128 stands for zero in the data rows.
Here are some rows, each followed by its group. Groups can overlap.
c(128, 148, 133, 132, 130, 127, 126, 149, 120, 103, 96, 117, 116, 104,
  149, 127, 148, 143, 105, 128, 131, 153, 139, 119, 146, 127, 136, 135,
  118, 148, 108, 123, 118, 119, 128, 139, 124, 108, 127, 141, 166, 153,
  107, 148, 109, 155, 126, 125) flag
c(178, 134, 165, 137, 162, 107, 137, 126, 124, 125, 95, 122, 141, 163,
  100, 128, 130, 96, 122, 124, 150, 127, 168, 131, 147, 152, 114, 125,
  139, 150, 110, 137, 155, 145, 135, 124, 122, 93, 105, 101, 106, 125,
  125, 125, 109, 113, 109, 105) flag
c(135, 114, 105, 122, 112, 133, 189, 148, 147, 109, 115, 159, 141, 130,
  133, 141, 130, 131, 91, 119, 95, 134, 146, 163, 115, 105, 82, 118,
  161, 141, 144, 147, 124, 103, 135, 126, 139, 147, 121, 115, 117, 134,
  98, 100, 140, 154, 122, 116) pond
c(85, 136, 67, 125, 84, 151, 133, 97, 157, 166, 156, 103, 159, 132,
  87, 113, 66, 152, 153, 118, 115, 123, 147, 134, 96, 85, 109, 139,
  163, 109, 188, 132, 142, 111, 129, 83, 165, 178, 154, 121, 77, 117,
  131, 129, 169, 130, 124, 144) pond
c(123, 126, 113, 121, 126, 116, 109, 108, 130, 118, 142, 100, 130, 134,
  131, 112, 113, 115, 141, 126, 134, 92, 131, 120, 132, 141, 175, 159,
  123, 145, 120, 145, 154, 141, 132, 136, 115, 126, 156, 141, 135, 130,
  150, 150, 141, 123, 130, 129) comb
c(82, 110, 108, 139, 123, 125, 137, 140, 123, 131, 141, 107, 138, 78,
  112, 128, 106, 133, 137, 105, 133, 137, 133, 147, 138, 101, 128, 137,
  140, 114, 134, 140, 120, 107, 129, 100, 134, 142, 142, 148, 96, 126,
  133, 135, 141, 151, 101, 142) pond
c(101, 101, 138, 99, 117, 163, 103, 116, 106, 137, 164, 148, 123, 129,
  136, 147, 131, 131, 132, 139, 101, 128, 98, 135, 105, 120, 117, 118,
  134, 128, 147, 122, 91, 131, 149, 147, 142, 139, 122, 141, 147, 139,
  124, 110, 156, 130, 145, 143) pond
c(120, 113, 112, 114, 85, 160, 138, 80, 151, 171, 148, 139, 112, 163,
  125, 100, 98, 158, 148, 122, 86, 121, 123, 100, 76, 111, 95, 101,
  165, 94, 180, 103, 119, 160, 122, 111, 184, 176, 130, 133, 85, 152,
  150, 94, 179, 106, 163, 131) pond
c(166, 119, 116, 145, 127, 109, 186, 138, 153, 125, 108, 126, 149, 141,
  129, 116, 94, 113, 113, 126, 130, 121, 158, 160, 133, 140, 94, 142,
  179, 114, 159, 169, 182, 100, 119, 100, 138, 167, 130, 121, 73, 104,
  129, 87, 140, 110, 109, 129) flag
c(89, 132, 105, 115, 136, 130, 108, 135, 124, 108, 154, 121, 121, 106,
  140, 146, 153, 123, 156, 122, 115, 126, 96, 136, 134, 108, 138, 146,
  103, 120, 115, 133, 91, 108, 153, 141, 145, 130, 139, 156, 152, 156,
  111, 126, 126, 153, 116, 140) pond
c(126, 156, 135, 144, 129, 130, 100, 123, 82, 173, 129, 103, 129, 146,
  110, 93, 131, 137, 166, 128, 152, 147, 126, 78, 139, 125, 157, 127,
  103, 125, 117, 87, 139, 145, 92, 97, 110, 116, 122, 121, 114, 130,
  139, 159, 99, 97, 129, 155) comb
c(145, 134, 112, 134, 131, 120, 129, 124, 155, 125, 126, 104, 145, 124,
  126, 103, 105, 102, 136, 127, 157, 141, 129, 125, 148, 111, 120, 152,
  140, 147, 130, 148, 152, 113, 124, 91, 119, 131, 138, 140, 114, 106,
  115, 144, 123, 130, 111, 146) pond
c(100, 125, 140, 129, 138, 90, 84, 165, 123, 99, 125, 96, 155, 74,
  130, 156, 160, 97, 122, 118, 153, 122, 128, 146, 178, 126, 172, 172,
  74, 141, 93, 171, 116, 111, 121, 142, 103, 104, 161, 134, 165, 111,
  108, 187, 100, 165, 98, 108) pond
c(106, 125, 95, 121, 114, 124, 145, 120, 162, 115, 127, 118, 139, 95,
  124, 157, 128, 129, 111, 119, 117, 123, 141, 163, 133, 112, 131, 140,
  117, 113, 148, 148, 118, 100, 143, 135, 146, 136, 151, 136, 135, 115,
  103, 144, 132, 164, 128, 138) pond
c(138, 133, 157, 159, 172, 73, 110, 172, 70, 106, 100, 110, 142, 132,
  123, 126, 135, 144, 156, 111, 178, 153, 123, 93, 195, 152, 170, 121,
  104, 150, 94, 147, 166, 159, 110, 103, 65, 91, 131, 141, 118, 134,
  149, 161, 94, 111, 110, 113) comb
c(155, 114, 138, 127, 148, 108, 156, 136, 139, 135, 97, 163, 148, 144,
  128, 151, 137, 102, 100, 129, 153, 137, 153, 158, 121, 147, 105, 127,
  151, 122, 131, 134, 137, 108, 162, 146, 118, 114, 121, 104, 116, 120,
  116, 100, 122, 131, 127, 112) flag
c(133, 92, 155, 135, 137, 112, 155, 165, 136, 86, 102, 168, 123, 130,
  144, 151, 162, 110, 97, 133, 110, 125, 126, 169, 133, 134, 93, 128,
  144, 124, 124, 161, 127, 93, 148, 159, 116, 122, 127, 130, 137, 113,
  116, 106, 117, 135, 125, 98) flag
c(133, 142, 104, 103, 108, 166, 96, 72, 121, 170, 166, 125, 123, 139,
  112, 103, 115, 136, 166, 135, 120, 102, 114, 120, 96, 119, 134, 126,
  119, 130, 131, 100, 111, 139, 136, 133, 162, 133, 151, 118, 116, 133,
  158, 134, 147, 109, 154, 147) pond
c(158, 143, 147, 144, 181, 60, 148, 182, 100, 111, 76, 90, 151, 129,
  132, 131, 146, 109, 122, 117, 174, 155, 148, 130, 184, 135, 157, 139,
  114, 152, 95, 157, 172, 122, 108, 114, 77, 104, 123, 133, 140, 117,
  124, 152, 96, 137, 73, 124) flag
c(162, 118, 119, 125, 145, 110, 127, 118, 138, 114, 102, 120, 137, 133,
  142, 125, 146, 105, 118, 125, 143, 105, 133, 157, 135, 145, 132, 145,
  112, 140, 103, 148, 127, 117, 147, 167, 88, 104, 130, 111, 147, 120,
  101, 125, 126, 137, 113, 110) pond
c(128, 146, 129, 103, 117, 162, 139, 114, 131, 125, 118, 143, 101, 146,
  123, 138, 120, 135, 126, 131, 115, 135, 132, 120, 98, 151, 117, 95,
  129, 111, 139, 95, 112, 136, 140, 149, 148, 146, 116, 133, 117, 137,
  113, 111, 120, 111, 145, 131) pond
c(132, 144, 110, 129, 100, 152, 184, 153, 149, 131, 104, 153, 117, 146,
  105, 155, 120, 144, 83, 124, 120, 146, 160, 152, 104, 112, 83, 106,
  163, 121, 149, 113, 121, 94, 135, 124, 170, 144, 114, 101, 115, 111,
  94, 100, 145, 159, 141, 120) pond
c(121, 108, 125, 123, 134, 98, 123, 158, 131, 87, 135, 144, 126, 129,
  147, 133, 149, 95, 131, 127, 135, 121, 87, 140, 145, 134, 134, 153,
  127, 114, 123, 168, 133, 119, 127, 150, 126, 123, 155, 153, 132, 139,
  145, 133, 136, 122, 115, 122) pond
c(118, 111, 134, 120, 114, 152, 134, 123, 103, 140, 138, 168, 126, 138,
  118, 160, 150, 157, 110, 110, 82, 122, 147, 122, 93, 120, 100, 107,
  148, 118, 133, 122, 97, 118, 135, 132, 153, 116, 106, 113, 129, 137,
  105, 103, 131, 156, 145, 112) pond
c(118, 138, 129, 137, 135, 160, 110, 130, 106, 132, 119, 123, 128, 149,
  114, 132, 128, 136, 148, 118, 128, 135, 149, 103, 111, 136, 128, 112,
  115, 129, 122, 93, 82, 145, 116, 130, 137, 104, 101, 123, 142, 148,
  119, 125, 108, 108, 126, 135) pond
c(107, 152, 98, 122, 91, 157, 129, 101, 154, 136, 155, 109, 118, 95,
  122, 115, 110, 153, 145, 140, 118, 146, 143, 114, 128, 100, 148, 128,
  110, 132, 162, 113, 97, 131, 127, 124, 152, 140, 140, 136, 132, 130,
  119, 135, 139, 124, 113, 155) pond
c(115, 134, 139, 126, 133, 144, 112, 129, 118, 139, 128, 143, 130, 132,
  136, 141, 159, 116, 125, 130, 136, 116, 132, 142, 137, 128, 121, 125,
  109, 128, 115, 110, 105, 145, 147, 148, 120, 105, 130, 123, 157, 143,
  127, 121, 125, 130, 139, 126) pond
c(128, 142, 147, 135, 134, 106, 105, 129, 91, 117, 121, 102, 110, 152,
  115, 123, 120, 135, 150, 110, 159, 133, 139, 100, 142, 150, 150, 117,
  103, 128, 102, 109, 132, 147, 117, 106, 123, 119, 109, 125, 134, 145,
  155, 158, 92, 95, 116, 120) comb
c(137, 115, 145, 129, 139, 89, 104, 128, 123, 110, 121, 113, 122, 111,
  152, 106, 146, 131, 132, 132, 158, 126, 126, 144, 155, 130, 164, 139,
  107, 141, 103, 145, 135, 148, 137, 135, 104, 116, 150, 124, 145, 138,
  111, 154, 106, 116, 127, 126) comb
c(129, 165, 148, 143, 151, 109, 107, 165, 96, 122, 108, 124, 153, 139,
  113, 133, 135, 137, 138, 122, 159, 147, 126, 112, 151, 125, 133, 135,
  117, 143, 105, 152, 161, 133, 82, 108, 99, 118, 122, 138, 108, 116,
  126, 143, 114, 112, 128, 127) flag
c(92, 115, 83, 110, 84, 160, 126, 81, 159, 164, 177, 118, 120, 127,
  120, 126, 106, 133, 148, 140, 89, 103, 138, 138, 85, 109, 140, 138,
  145, 120, 181, 123, 94, 135, 149, 138, 187, 172, 155, 138, 117, 142,
  151, 131, 176, 142, 137, 143) pond
c(169, 124, 128, 135, 148, 115, 133, 108, 141, 158, 104, 118, 126, 161,
  96, 112, 107, 134, 116, 126, 155, 90, 160, 138, 125, 161, 116, 121,
  153, 140, 129, 130, 168, 142, 129, 99, 140, 116, 120, 84, 104, 115,
  129, 124, 123, 92, 122, 119) pond
c(145, 123, 151, 121, 141, 106, 156, 144, 160, 101, 122, 138, 132, 143,
  154, 142, 148, 119, 97, 131, 141, 131, 127, 144, 148, 139, 122, 134,
  133, 111, 127, 132, 153, 125, 139, 157, 118, 129, 137, 145, 131, 127,
  124, 119, 123, 149, 134, 133) flag
c(142, 117, 146, 118, 139, 128, 127, 145, 128, 131, 121, 144, 134, 129,
  133, 137, 122, 126, 132, 127, 114, 112, 127, 134, 128, 139, 112, 114,
  134, 123, 123, 138, 147, 126, 121, 114, 125, 125, 125, 125, 136, 130,
  149, 120, 128, 116, 121, 114) pond
c(184, 93, 157, 148, 156, 109, 143, 120, 109, 161, 110, 112, 134, 169,
  117, 101, 80, 132, 163, 108, 164, 120, 110, 90, 128, 167, 107, 132,
  162, 139, 118, 137, 176, 159, 89, 79, 107, 153, 128, 130, 62, 126,
  201, 105, 132, 70, 120, 106) comb
c(103, 145, 100, 141, 122, 140, 128, 130, 126, 156, 125, 117, 160, 107,
  105, 105, 109, 141, 138, 122, 108, 116, 135, 120, 121, 100, 131, 114,
  146, 102, 152, 124, 118, 124, 119, 103, 144, 153, 107, 129, 108, 126,
  113, 140, 134, 150, 112, 147) pond
c(132, 131, 135, 131, 119, 145, 164, 142, 140, 117, 112, 163, 117, 141,
  136, 143, 159, 147, 79, 116, 117, 146, 131, 129, 122, 131, 113, 106,
  138, 116, 142, 135, 109, 105, 133, 138, 149, 136, 121, 150, 140, 120,
  124, 113, 128, 138, 127, 131) flag
c(173, 119, 149, 120, 149, 137, 142, 88, 120, 173, 115, 137, 119, 195,
  119, 102, 81, 142, 132, 115, 133, 131, 107, 85, 90, 165, 98, 113,
  190, 116, 119, 99, 172, 177, 110, 107, 132, 136, 115, 104, 78, 127,
  170, 89, 131, 68, 166, 122) comb
c(155, 90, 138, 138, 155, 104, 140, 151, 118, 127, 98, 151, 137, 147,
  103, 129, 141, 115, 111, 121, 130, 130, 140, 150, 128, 139, 108, 119,
  159, 95, 109, 150, 154, 116, 108, 121, 116, 117, 110, 110, 112, 100,
  124, 99, 117, 105, 123, 109) flag
c(127, 131, 123, 112, 120, 129, 129, 117, 130, 127, 117, 150, 122, 122,
  116, 158, 154, 127, 95, 129, 123, 126, 147, 163, 118, 140, 123, 116,
  125, 135, 136, 123, 88, 111, 176, 159, 144, 115, 113, 129, 161, 125,
  98, 114, 130, 155, 143, 129) pond
c(137, 134, 162, 128, 143, 122, 103, 118, 89, 125, 118, 127, 113, 138,
  120, 113, 144, 130, 143, 130, 160, 113, 104, 100, 141, 143, 135, 126,
  128, 140, 103, 104, 148, 165, 112, 130, 103, 99, 105, 110, 138, 134,
  157, 137, 100, 92, 131, 130) comb
c(102, 124, 113, 120, 127, 110, 126, 114, 126, 136, 153, 112, 147, 123,
  108, 142, 97, 122, 164, 135, 116, 130, 125, 136, 116, 140, 135, 149,
  129, 126, 138, 148, 131, 126, 111, 105, 140, 165, 153, 133, 108, 144,
  148, 131, 173, 139, 126, 126) pond
c(147, 115, 136, 98, 126, 138, 149, 121, 138, 125, 113, 140, 96, 134,
  141, 131, 167, 128, 98, 146, 118, 117, 140, 139, 108, 121, 119, 114,
  123, 127, 97, 107, 106, 124, 157, 164, 145, 110, 105, 108, 148, 123,
  114, 107, 120, 122, 141, 133) pond
c(118, 142, 194, 139, 157, 131, 109, 158, 61, 113, 95, 144, 109, 153,
  140, 132, 168, 148, 114, 125, 140, 138, 96, 90, 143, 168, 144, 93,
  97, 131, 54, 73, 136, 169, 117, 140, 94, 57, 75, 120, 169, 143,
  120, 120, 65, 77, 159, 124) comb
c(159, 156, 123, 154, 167, 79, 148, 160, 145, 123, 65, 93, 150, 119,
  127, 114, 156, 117, 108, 122, 143, 154, 174, 151, 172, 122, 110, 130,
  143, 134, 127, 182, 191, 92, 116, 93, 95, 122, 135, 124, 111, 113,
  85, 126, 88, 133, 112, 145) flag
c(111, 119, 122, 136, 114, 147, 133, 119, 129, 114, 132, 130, 105, 124,
  156, 147, 123, 147, 126, 112, 104, 124, 108, 113, 111, 109, 123, 122,
  135, 111, 140, 111, 104, 137, 128, 139, 155, 133, 120, 143, 144, 131,
  119, 138, 125, 129, 139, 167) pond
c(179, 142, 150, 135, 175, 102, 119, 144, 111, 100, 92, 130, 136, 133,
  127, 129, 157, 119, 115, 123, 148, 141, 159, 136, 144, 134, 114, 124,
  123, 137, 107, 116, 146, 140, 124, 134, 93, 69, 132, 92, 136, 135,
  128, 128, 88, 106, 135, 117) flag
c(120, 127, 133, 146, 124, 155, 122, 94, 99, 172, 157, 110, 133, 163,
  126, 80, 65, 146, 178, 117, 132, 119, 104, 65, 120, 140, 117, 120,
  147, 114, 144, 102, 151, 168, 110, 80, 135, 140, 134, 127, 76, 128,
  200, 132, 143, 70, 144, 129) comb
c(92, 123, 124, 115, 154, 101, 67, 144, 117, 85, 148, 112, 135, 75,
  125, 139, 140, 112, 163, 139, 163, 123, 102, 143, 167, 127, 191, 173,
  66, 129, 95, 158, 96, 125, 103, 146, 95, 109, 148, 141, 168, 150,
  123, 180, 122, 143, 114, 125) comb
c(147, 107, 154, 111, 133, 164, 112, 115, 107, 145, 147, 139, 111, 140,
  144, 152, 127, 142, 143, 115, 117, 126, 111, 120, 102, 143, 139, 135,
  136, 127, 103, 103, 107, 166, 117, 154, 144, 127, 120, 120, 155, 131,
  159, 109, 131, 128, 159, 116) comb
c(137, 86, 119, 127, 99, 125, 190, 157, 153, 129, 104, 173, 120, 148,
  142, 122, 121, 140, 98, 112, 98, 120, 140, 162, 115, 122, 57, 106,
  176, 98, 155, 128, 129, 102, 144, 141, 158, 157, 112, 118, 104, 103,
  106, 88, 172, 145, 141, 119) pond
c(149, 156, 157, 151, 155, 100, 143, 136, 117, 116, 98, 127, 127, 130,
  151, 134, 136, 117, 110, 147, 157, 123, 142, 127, 145, 141, 133, 119,
  119, 157, 106, 124, 141, 125, 104, 102, 111, 111, 118, 113, 141, 119,
  112, 115, 95, 120, 120, 142) flag
c(144, 99, 129, 112, 130, 158, 116, 95, 138, 142, 132, 169, 98, 137,
  137, 135, 154, 113, 106, 158, 104, 110, 124, 148, 91, 168, 102, 110,
  128, 128, 133, 106, 93, 139, 152, 165, 150, 114, 100, 94, 136, 154,
  112, 90, 145, 121, 159, 91) pond
c(131, 117, 145, 117, 129, 139, 129, 126, 100, 121, 121, 150, 107, 133,
  129, 127, 139, 108, 123, 109, 122, 127, 126, 140, 114, 153, 118, 112,
  130, 132, 140, 127, 119, 139, 133, 133, 112, 117, 125, 124, 140, 138,
  137, 119, 119, 120, 143, 123) pond
c(98, 145, 86, 141, 101, 148, 177, 119, 157, 135, 141, 122, 131, 117,
  129, 123, 99, 164, 122, 139, 91, 132, 139, 124, 108, 96, 131, 122,
  135, 112, 177, 122, 126, 101, 146, 117, 163, 167, 124, 151, 120, 119,
  116, 104, 156, 172, 127, 159) pond
c(100, 145, 110, 127, 108, 124, 80, 127, 124, 152, 167, 77, 154, 104,
  122, 107, 103, 130, 186, 132, 134, 133, 102, 77, 143, 101, 162, 138,
  92, 135, 123, 114, 132, 145, 99, 92, 129, 125, 143, 150, 115, 146,
  140, 190, 115, 116, 119, 155) comb
c(90, 137, 134, 128, 121, 119, 85, 129, 93, 117, 173, 99, 111, 91,
  154, 126, 126, 111, 152, 118, 148, 141, 81, 74, 156, 99, 205, 136,
  58, 143, 101, 121, 116, 153, 107, 121, 117, 114, 152, 148, 166, 156,
  166, 190, 115, 138, 143, 157) comb
c(129, 141, 135, 149, 138, 129, 118, 135, 139, 133, 127, 119, 138, 109,
  117, 136, 133, 114, 134, 149, 135, 138, 136, 139, 134, 118, 145, 133,
  124, 142, 139, 146, 128, 130, 146, 119, 118, 122, 134, 121, 132, 118,
  118, 138, 115, 139, 117, 119) pond
c(157, 141, 145, 125, 163, 90, 89, 154, 127, 100, 118, 114, 145, 116,
  155, 131, 132, 96, 140, 129, 148, 126, 140, 142, 159, 141, 140, 164,
  116, 158, 105, 148, 152, 133, 118, 116, 86, 113, 147, 126, 152, 141,
  130, 161, 111, 117, 102, 125) comb
Which group is second nearest to each row below, going by the average distance to the group's rows?
c(139, 148, 130, 144, 130, 128, 119, 127, 131, 146, 126, 101, 113, 112,
  139, 105, 126, 130, 131, 137, 148, 122, 107, 93, 143, 99, 160, 105,
  97, 141, 124, 108, 133, 159, 106, 125, 127, 126, 132, 150, 132, 130,
  127, 152, 127, 125, 134, 149) pond
c(113, 134, 125, 126, 116, 142, 104, 111, 112, 146, 155, 109, 139, 112,
  98, 117, 109, 145, 166, 131, 123, 115, 136, 104, 134, 123, 139, 146,
  111, 113, 144, 123, 116, 144, 109, 92, 135, 124, 132, 135, 115, 127,
  128, 144, 133, 140, 137, 136) comb
c(86, 119, 92, 124, 90, 151, 115, 91, 143, 129, 193, 115, 119, 117,
  125, 99, 72, 125, 170, 139, 116, 128, 100, 102, 126, 89, 135, 145,
  118, 104, 157, 129, 132, 145, 131, 127, 160, 184, 171, 117, 118, 139,
  177, 151, 154, 122, 122, 146) comb
Which group is nearest to each row below, going by the distance to the group's nearest row?
c(123, 134, 146, 120, 116, 159, 112, 86, 124, 174, 150, 132, 123, 170,
  111, 111, 98, 144, 159, 119, 120, 109, 106, 92, 90, 146, 102, 117,
  160, 105, 119, 83, 133, 192, 108, 110, 137, 149, 93, 140, 99, 150,
  174, 114, 153, 99, 161, 141) comb
c(138, 132, 140, 116, 122, 158, 130, 92, 131, 151, 123, 156, 79, 138,
  139, 139, 143, 150, 102, 138, 103, 125, 125, 121, 110, 141, 113, 98,
  136, 155, 110, 109, 104, 126, 150, 156, 134, 134, 106, 98, 149, 142,
  116, 105, 109, 122, 159, 127) pond
c(125, 140, 137, 111, 144, 109, 69, 125, 127, 110, 138, 87, 145, 86,
  124, 144, 136, 87, 168, 123, 150, 112, 126, 139, 156, 128, 164, 164,
  81, 148, 123, 150, 108, 137, 129, 134, 94, 111, 162, 126, 148, 141,
  116, 182, 102, 127, 105, 130) comb
Which group is second nearest to each row below, going by the distance to the centre of the group?
c(98, 130, 142, 130, 130, 128, 109, 142, 101, 112, 125, 139, 129, 118,
  121, 159, 147, 121, 136, 140, 121, 126, 115, 139, 127, 116, 130, 119,
  105, 117, 109, 105, 112, 127, 148, 140, 112, 107, 113, 129, 172, 143,
  115, 130, 119, 132, 140, 118) comb
c(96, 152, 60, 139, 96, 150, 126, 99, 178, 165, 170, 101, 124, 88,
  112, 116, 77, 148, 149, 117, 118, 126, 137, 135, 104, 86, 129, 147,
  150, 105, 175, 115, 128, 111, 106, 91, 186, 185, 153, 147, 93, 116,
  123, 140, 172, 166, 121, 164) comb
c(125, 113, 134, 100, 129, 171, 114, 101, 106, 143, 151, 143, 95, 137,
  124, 119, 144, 151, 131, 145, 111, 125, 95, 110, 105, 156, 132, 121,
  117, 128, 117, 91, 106, 167, 156, 167, 132, 112, 124, 130, 156, 139,
  152, 117, 126, 105, 148, 126) comb
c(113, 103, 135, 118, 103, 170, 120, 96, 128, 137, 170, 162, 95, 147,
  130, 129, 131, 149, 121, 132, 88, 110, 107, 124, 99, 116, 119, 125,
  122, 129, 127, 102, 105, 130, 150, 137, 155, 142, 126, 134, 135, 141,
  136, 106, 152, 147, 147, 123) comb
Which other group has its centre nearest to the centre of group flag?
pond
Group pond spreads out most along one direction. Which other group's direction of most spread is closest to that one?
comb
Which group is nearest to each row below, going by the average distance to the group's rows?
c(117, 128, 124, 142, 118, 126, 125, 132, 123, 149, 130, 120, 121, 129,
  139, 101, 110, 138, 132, 123, 135, 121, 118, 110, 129, 111, 142, 132,
  126, 106, 132, 121, 124, 123, 116, 107, 129, 144, 132, 125, 108, 126,
  148, 130, 136, 127, 143, 125) pond
c(163, 154, 184, 140, 130, 145, 97, 97, 55, 159, 110, 125, 90, 180,
  132, 108, 137, 154, 144, 137, 149, 129, 92, 62, 108, 173, 133, 81,
  122, 129, 95, 70, 134, 201, 113, 140, 115, 85, 88, 96, 149, 131,
  185, 125, 72, 67, 179, 138) comb
